One turn sends every row of this set to another row. A few are shown first. Where does it send the rows asked after them?
Peban: -1 -29 26 9 16 4 10 -16 13 -6 18 -3 -8 8 32 20 -3 8 -24
Zesu: -9 -11 -2 10 19 29 14 -4 12 18 11 11 -19 -14 7 7 -9 32 -19
tobuv: -4 -36 15 -3 1 -7 0 -7 -5 -13 15 24 -9 -21 47 17 -9 16 -8
Dig: 2 -1 -9 28 13 -3 -17 -1 20 6 1 16 -1 -43 -2 1 -14 5 -12
dul: 34 -14 12 27 -8 -14 -3 -7 9 4 -6 -5 3 -10 14 -14 -4 -6 -5
Tam: 17 -12 -16 30 -13 -4 9 -11 -1 -11 5 -8 14 -37 13 2 0 22 -8
dezu: 9 -27 22 -14 9 -1 3 -9 14 -16 16 5 -22 3 25 27 -13 -6 -13
zepe: 28 1 1 2 10 2 -3 3 1 4 15 12 7 -34 5 -21 -28 30 -3
Pulop: -5 -40 17 -15 6 2 5 -7 -3 -18 8 7 -6 1 28 23 -14 17 6
Patu: -1 -38 20 -11 10 2 10 -15 9 -11 13 1 -11 13 23 23 -12 16 -11
fanef: -2 -34 26 -3 9 8 8 -23 3 -7 13 -8 -14 2 29 16 -5 12 -25
zop: 20 -19 -20 13 -15 -10 9 -7 10 -18 7 -5 12 -36 6 9 -1 22 9
Dupob: -3 -23 22 10 8 3 1 -10 -13 -8 12 15 -11 -13 46 12 -12 8 -25
taka: 32 -26 3 21 -13 -24 -2 -3 11 1 -4 9 10 -14 18 -11 -3 8 12
gekos: 15 6 9 -3 7 10 23 -23 26 9 -1 16 -20 -30 7 -15 -6 -3 9
kuz: -10 -21 -5 -12 6 23 4 -3 15 9 11 9 -26 -42 9 9 3 26 3
Munul: 7 -11 -13 15 13 -12 -11 0 39 4 7 20 -3 -33 -9 9 -15 11 -2
gek: 13 -4 2 3 8 2 28 -22 28 13 5 33 -9 -26 14 -15 -9 18 11
Manu: 7 1 -4 25 15 -2 -14 -6 30 7 3 8 -7 -36 -8 3 -12 0 -19
dad: 4 -17 26 3 12 6 4 -11 -2 -10 12 5 -18 2 32 19 -14 -5 -28
Tapo: -6 -6 -2 -4 20 31 12 4 14 11 7 7 -22 -8 -4 13 -15 20 -5
guna: 15 -4 5 -3 5 3 25 -26 34 12 5 23 -17 -30 11 -13 -3 9 9
fofi: -11 -21 -3 4 10 24 9 -8 12 18 14 12 -22 -35 14 5 1 36 -14
malel: 37 -10 3 -11 8 -5 -1 -7 28 5 25 5 -5 -30 -4 -15 -18 28 -7
Bep: 2 -8 -14 22 13 -9 -15 2 26 4 3 23 2 -41 -3 5 -15 12 -2
vomo: 39 -19 9 18 -10 -18 -2 -9 21 2 -2 -6 1 -4 8 -9 -2 -5 0
Voz: 11 -5 -8 18 15 -8 -11 -5 41 5 7 12 -8 -30 -13 8 -12 3 -13
Viro: -7 -31 28 11 7 6 1 -18 1 -6 15 -4 -8 -17 44 12 5 8 -23
rulov: 21 -4 -10 33 -5 2 13 -14 4 -8 5 -17 9 -20 4 3 -4 13 -20
soleb: 37 -26 5 15 -12 -24 0 -6 23 0 0 3 3 -6 11 -7 -2 4 10
Tubu: -7 -33 27 -2 3 10 1 -20 -11 -9 7 -6 -12 -15 37 11 -3 10 -19
sopot: -10 -36 20 -10 1 6 -1 -10 -15 -15 4 3 -7 -16 36 16 -9 15 1
Letur: -9 -34 23 -1 3 3 -4 -8 -5 -15 10 2 -5 -27 43 16 1 7 2
zil: 11 11 8 6 11 14 23 -18 15 10 -5 21 -12 -26 11 -17 -13 0 10
Rabu: 10 5 4 9 11 8 27 -17 16 13 -2 31 -6 -24 15 -17 -15 13 12
Gan: -7 -12 -3 -16 11 27 5 4 16 5 6 6 -27 -25 -3 15 -7 16 8
Regek: 28 -5 -11 19 -5 0 14 -11 18 -14 7 -20 5 -9 -8 12 -7 7 -11
dobop: -6 -33 18 -11 7 0 -1 1 3 -21 11 8 -4 -7 31 26 -9 6 15
puna: 26 -15 -18 6 -11 -8 11 -6 22 -20 8 -13 7 -18 -7 16 -4 12 8
ranum: 36 0 9 -9 8 4 -4 -8 20 5 20 -6 -8 -34 -6 -18 -18 15 -14
Seva: 31 -18 7 29 -11 -17 -4 -4 2 3 -7 4 10 -15 20 -15 -4 3 4
nibut: 4 -38 14 -18 2 -9 1 -7 11 -18 18 17 -17 -11 34 26 -9 7 0
keru: -1 -31 21 -5 15 1 8 -4 14 -16 16 4 -5 14 25 28 -12 7 -2
Bapu: 31 7 8 0 10 8 -7 -1 3 4 14 -1 -1 -35 0 -22 -25 16 -11
dogup: 30 -10 -2 -5 8 -7 -1 -2 16 5 23 15 6 -31 2 -16 -25 37 -1

sopot -> Tubu
Regek -> puna
Rabu -> zil
Now find these:
Zesu -> Tapo
dogup -> zepe
tobuv -> Dupob
Bep -> Dig
Peban -> keru
Seva -> dul

